Here are some points, one per row:
tensor([-0.68, 0.55, -1.42, 0.16, -0.59, 1.08, -0.31, -1.12, -0.10, 1.02, -1.66, -1.48, 0.25, -1.67, 1.44, -0.42, -0.99, -1.56, -2.08, -0.58, 1.40, -0.55, 1.61, -0.31])
tensor([0.36, 1.55, -0.46, 0.99, 2.27, -0.92, 0.99, -0.47, -0.80, 0.23, -0.25, -1.66, -2.20, 0.58, 0.61, -1.07, 2.82, 0.25, 0.85, -0.36, 0.78, -0.65, -1.16, 1.02])
tensor([0.91, 0.01, 0.39, -0.33, -0.08, 0.78, -0.56, 0.25, -0.34, 0.19, 1.88, 0.72, -0.70, -0.41, 1.69, -0.15, 0.10, 1.29, -0.52, -0.18, 0.68, 1.12, -1.05, -1.97])
tensor([-1.04, -1.30, -0.42, 0.29, 1.47, 1.54, -0.49, 0.51, -2.20, -1.62, 0.18, 0.36, 0.98, -0.68, 0.48, 1.95, -0.60, -0.27, -0.44, 0.58, -1.12, 0.64, -0.18, 0.89])
tensor([-0.09, -0.11, -0.79, 0.80, -0.88, 1.70, 0.02, -0.72, -1.51, 2.00, -1.61, -0.14, 0.41, -0.69, -0.30, 0.01, 0.96, -0.49, 1.54, -1.84, 0.08, 0.25, 0.75, -0.48])
tensor([-0.41, 0.67, 0.61, -2.31, 0.66, 0.11, -0.48, 1.50, -0.10, 0.51, -0.24, 1.07, 0.11, 1.11, 0.73, -0.09, -0.56, -1.10, -1.15, 1.29, 1.08, -2.08, -0.06, -0.15])
tensor([1.64, 0.16, -0.21, 0.00, -2.17, 1.14, 0.40, -0.33, -0.60, -0.95, 2.21, -1.21, 0.35, 0.37, 0.34, -0.98, 0.49, 0.05, -0.14, -1.54, -1.45, -0.36, 0.19, 0.46])
tensor([0.00, 0.50, -0.15, -0.15, -0.42, -0.92, 0.81, 0.21, -0.37, 0.75, -0.21, -0.30, -1.97, -0.48, 0.10, -0.46, -1.75, -0.15, 1.60, 1.40, 0.31, 0.85, -0.83, 1.03])
tensor([-0.41, 2.00, -2.57, -1.35, 0.84, -1.49, -0.32, -0.45, -0.05, 2.03, 1.31, 1.60, 0.67, -0.97, -0.24, -0.59, -1.14, 0.58, 0.31, -0.35, -1.64, -0.03, 1.31, 0.39])
tensor([0.05, -0.18, -1.04, 1.12, 0.07, 0.29, -1.00, 0.35, -0.51, 1.23, -0.62, -0.72, 0.32, 2.80, -1.97, 0.86, -0.29, -0.28, 1.27, 0.25, 0.83, 0.18, -0.96, 0.73])
tensor([0.91, 0.70, 1.19, -0.82, 0.45, -0.04, 0.68, 0.26, 0.28, -0.74, -0.15, 0.25, 2.92, -0.02, -1.13, -1.52, -0.05, 1.23, 0.50, -0.92, 1.30, 0.61, 0.34, 0.85])
tensor([-1.04, 0.16, 0.16, -0.39, -0.38, 0.89, -0.22, 0.44, 0.52, -0.37, -0.22, 0.84, -1.15, -0.20, 0.33, 1.13, 0.36, 1.08, -0.87, 0.29, 0.09, 1.77, -0.49, -0.94])
tensor([-1.01, 0.06, 0.09, -0.83, 0.08, 0.43, 1.19, -0.56, -1.96, 0.08, 0.24, 0.88, 1.59, -1.02, 0.26, -0.97, 0.98, 0.13, -0.06, 0.93, 1.63, -0.59, -2.51, -0.40])
tensor([-0.49, -0.74, 1.23, 0.21, 0.35, 0.15, 1.45, -1.31, 1.44, -0.53, -0.28, 0.83, 2.01, -0.34, -0.94, -0.56, -0.12, 0.71, 1.14, 0.95, 1.19, -0.19, -0.07, -0.58])
tensor([-0.30, 1.33, 1.39, 0.30, 0.18, 0.54, -1.31, 0.41, 0.80, -1.05, 0.81, -0.44, 0.24, 1.72, 0.69, -1.82, -0.24, -1.22, 0.52, 0.00, -2.01, -0.95, 0.16, -1.16])
tensor([-0.85, -0.82, 1.44, 1.45, 0.44, -0.71, 1.11, -0.66, -0.11, 1.54, 0.15, -0.98, 0.14, -0.50, -0.44, -1.94, -0.93, -0.21, -1.05, 1.62, -1.01, -0.30, 0.02, 0.01])
tensor([0.05, 0.71, -0.28, -0.14, -1.52, -0.58, 0.19, 0.08, 1.01, -0.33, 0.54, 1.35, -1.67, -0.62, -0.52, -0.44, 0.32, -1.91, 1.39, 0.14, -0.89, 1.11, -1.04, 0.40])
tensor([-0.18, 1.98, 0.34, 0.95, -1.85, 0.08, -1.47, -0.76, -0.29, 0.26, 0.63, 0.65, -1.13, -0.56, -0.80, 0.32, -0.37, 1.57, -0.36, -1.12, 1.42, -0.32, -0.88, -0.92])
tensor([-0.08, -0.53, 0.38, 0.04, 1.25, 0.55, -0.62, -1.74, -0.58, -1.77, -0.28, 1.06, -0.24, -0.62, 1.27, 0.71, -0.85, -0.02, 0.64, -0.92, -0.55, -0.72, -0.12, -0.23])
tensor([1.43, -1.65, 1.13, -2.14, -0.33, -1.06, 0.67, -0.67, -0.91, 0.45, -0.65, 0.68, -0.43, 1.54, -1.05, 0.15, 0.52, -1.88, -0.31, -1.09, -0.55, 0.95, -0.69, -1.53])
tensor([0.94, 0.42, 0.56, 0.40, 0.75, 0.45, -0.97, -0.67, 1.58, -0.55, 1.29, 1.24, -0.82, -0.51, 0.02, 0.83, 0.11, -0.57, -0.54, -0.17, 0.96, -1.15, 1.44, 0.98])
tensor([0.15, 0.32, -0.67, 0.11, -0.09, 0.63, 0.92, -1.15, -0.77, -0.62, 1.42, 0.31, -0.49, 1.52, -0.47, 0.11, -0.70, 1.05, -1.44, 1.72, 0.82, -0.02, 0.42, 1.92])
tensor([-0.54, 1.04, 1.16, 1.54, 0.02, -0.07, -0.56, -0.96, 0.28, -1.64, -2.28, -0.87, -0.52, -0.23, -0.19, -1.24, -1.02, 0.39, -0.60, 0.96, -0.97, 0.19, -0.32, -1.36])
tensor([1.00, -0.61, 0.38, 0.07, 0.54, 2.78, -0.64, -1.48, 0.60, 1.57, -0.40, -0.21, 0.57, 1.15, 0.38, 1.00, 0.01, -1.25, 1.82, 0.16, 0.26, -1.20, -0.45, 1.12])
tensor([-0.64, 1.14, -0.82, -1.28, -0.56, -1.20, 0.83, 0.69, -0.12, -1.34, -1.20, 0.50, 0.71, 1.51, 0.97, -0.11, 0.69, -0.98, -1.34, -0.93, 0.24, -1.46, -0.08, 0.53])
tensor([-1.82, -1.63, 0.38, -0.98, -0.52, -0.55, -1.24, -0.01, -0.99, 0.35, -0.12, 0.58, -1.70, 0.03, 0.18, -0.87, 1.08, -1.27, 0.22, 0.27, 1.07, 0.29, 2.11, -0.58])
tensor([0.14, -0.33, 0.81, 1.29, 0.54, -1.15, -1.71, 1.03, -2.19, -1.20, 0.76, 0.61, 0.46, -1.14, -0.39, -0.25, -0.34, -0.87, 0.04, -1.55, 1.61, 0.66, -0.11, 2.01])
tensor([0.43, -0.88, -0.44, -0.75, -0.58, 1.08, 1.80, 1.49, 0.78, 0.65, 0.72, -0.48, 0.62, -1.42, -0.70, -0.53, 0.72, 0.53, -0.71, -0.65, 0.01, -0.61, -0.14, -0.45])
tensor([-0.08, -1.30, 1.26, 1.17, -0.10, -2.47, 0.08, 0.20, 1.27, 1.65, 0.98, -0.73, 1.00, 0.10, 3.66, 1.25, -0.80, 0.22, 0.97, -0.49, 0.47, -0.37, -0.10, 0.09])
tensor([-0.18, -2.19, -1.78, -1.65, 0.31, 0.01, -1.91, -0.21, 1.57, -0.83, -0.14, -1.83, -0.48, -0.76, -0.31, -0.16, 1.15, 1.44, 0.42, 0.26, 0.33, -1.50, -1.36, -0.75])
tensor([2.09, -0.64, -1.69, -0.51, 0.58, 0.06, -0.38, 0.35, 2.01, -0.60, -0.45, 0.13, -0.35, -0.76, 0.53, -0.71, -1.45, -0.95, -0.41, -0.37, 0.23, 2.05, -1.56, 1.22])
tensor([0.42, 0.40, 1.13, -0.65, -1.14, -0.97, 0.36, -0.13, 0.66, 0.92, -1.67, 0.21, -0.06, 1.65, 0.43, 1.77, -0.90, 1.50, -1.04, -1.05, 1.04, 0.76, -0.23, -0.48])
tensor([-1.03, 0.76, -0.87, 1.45, 0.24, 1.12, -1.20, 2.61, -0.23, 0.92, 0.47, -0.21, 0.79, 1.71, -0.24, -0.33, -0.78, 0.57, -0.09, 0.00, -0.21, 0.48, -0.06, -1.36])
tensor([2.18, -0.21, -1.73, 0.67, -1.09, -1.24, 0.01, -0.29, -1.05, -1.42, -0.82, 0.46, 1.47, 0.69, 1.45, -0.28, 0.67, 0.09, 1.41, 2.23, 0.27, 1.36, 2.05, -1.37])
tensor([-0.34, -0.15, -0.16, 1.01, 0.07, 0.90, -0.74, 0.88, 1.58, 0.11, -0.92, -0.24, 0.60, 0.01, 0.37, -1.91, 0.61, -1.03, -1.38, 0.62, -0.02, 1.78, -0.43, 0.82])
tensor([0.14, 0.20, -0.32, 1.01, 2.62, -0.06, 0.79, 0.51, 0.35, 0.69, -1.16, 1.20, -0.24, 0.73, 0.73, -0.17, 2.77, 1.57, -0.51, -0.49, -1.76, 0.67, 0.49, 0.12])
There is one direction along which these points spread out most. For each point below, how far along it does it lie, from 0 to 99? The average is 50, and the first point in the table lies past the average. One standard deviation of the points above along it is 16.
tensor([1.03, -1.57, 0.35, -0.33, -0.35, -0.32, 0.07, 1.84, -1.15, -0.32, 0.90, -2.02, -1.03, 0.07, -0.55, -0.88, -0.43, 1.18, -0.09, 0.27, 0.72, -0.86, 1.82, -0.23]) -> 53
tensor([-2.64, 0.85, 0.73, -1.69, -0.86, -0.54, -0.03, -1.33, 0.18, -0.12, 1.45, -2.91, 1.07, 0.43, 0.61, 1.56, 0.99, -0.26, -0.02, -0.03, -0.73, 2.47, -0.06, 1.01]) -> 53
tensor([2.52, 0.66, -0.01, 0.53, 0.92, -0.91, 0.54, -0.63, -0.71, 0.52, -0.10, -1.40, -0.04, -0.43, -1.63, 2.54, 0.34, -0.96, -2.34, 0.80, -0.80, -0.26, -0.15, -0.98]) -> 48
tensor([-0.87, -0.20, -1.68, -0.96, 0.78, -1.39, -0.36, -0.55, -0.40, -0.91, -0.34, -0.72, 0.13, -0.16, -0.96, -0.15, -1.92, 0.87, 1.20, -0.55, -1.09, -1.11, -0.99, -0.76]) -> 51
tensor([0.70, -0.39, 1.75, 0.39, 1.25, -0.96, -1.67, -0.93, -0.25, 1.56, 0.60, 0.39, 0.34, -0.67, -1.62, -0.37, 0.61, -0.12, -1.08, -0.25, -1.33, -0.06, -0.29, -0.58]) -> 43
tensor([0.09, 0.01, 0.39, -0.48, -0.21, 1.12, 1.18, 1.46, -0.30, 0.97, 0.61, 0.49, -0.93, -0.80, 0.57, 0.97, -0.80, -0.32, 0.82, 1.65, -1.16, 0.17, -0.29, -0.35]) -> 53
tensor([0.79, 1.26, 1.95, -1.58, -0.05, 0.94, 0.65, 1.67, -0.23, -0.31, -1.95, -0.82, -0.70, -1.38, 0.16, 0.55, -0.85, 1.09, 1.24, -0.87, -1.08, -0.12, 1.01, 1.30]) -> 52
tensor([-0.03, -0.12, -0.15, -0.01, -0.34, 0.93, 1.16, -2.02, 0.25, -0.47, 0.77, 1.13, -0.97, 0.91, 0.05, -0.26, -0.23, 1.15, -0.03, 0.17, -0.19, -0.58, 1.20, 0.23]) -> 53
tensor([-0.47, 1.79, -0.05, 0.63, 0.60, -0.27, 0.52, 1.04, 1.47, -1.25, 0.75, -0.42, 0.81, -1.19, -1.36, 1.85, 1.18, -1.42, 1.69, 0.91, 1.44, -0.29, 1.18, -1.61]) -> 50
tensor([-1.09, -1.16, -0.99, 2.39, -0.87, -0.41, 2.59, 0.80, 0.50, -0.85, 0.42, 0.81, -0.40, 0.22, -0.02, 0.79, -0.76, -0.97, -0.40, -1.95, -0.57, -1.30, -0.74, -0.56]) -> 52
tensor([-0.07, -0.84, -0.15, 0.43, -3.02, -0.92, -1.52, 0.65, 0.48, 0.15, -1.22, 0.96, 0.62, -1.09, -0.47, 0.81, 1.79, 1.15, -0.38, 1.49, -1.59, -1.75, -0.49, 2.28]) -> 53
tensor([-1.59, -1.69, -0.36, -0.09, 0.73, -0.14, 0.67, -0.07, 1.18, -0.54, -0.16, 0.48, -0.99, 0.52, -1.76, 0.10, -0.39, 0.38, -0.22, -0.72, 0.45, 1.04, 1.80, 0.69]) -> 51
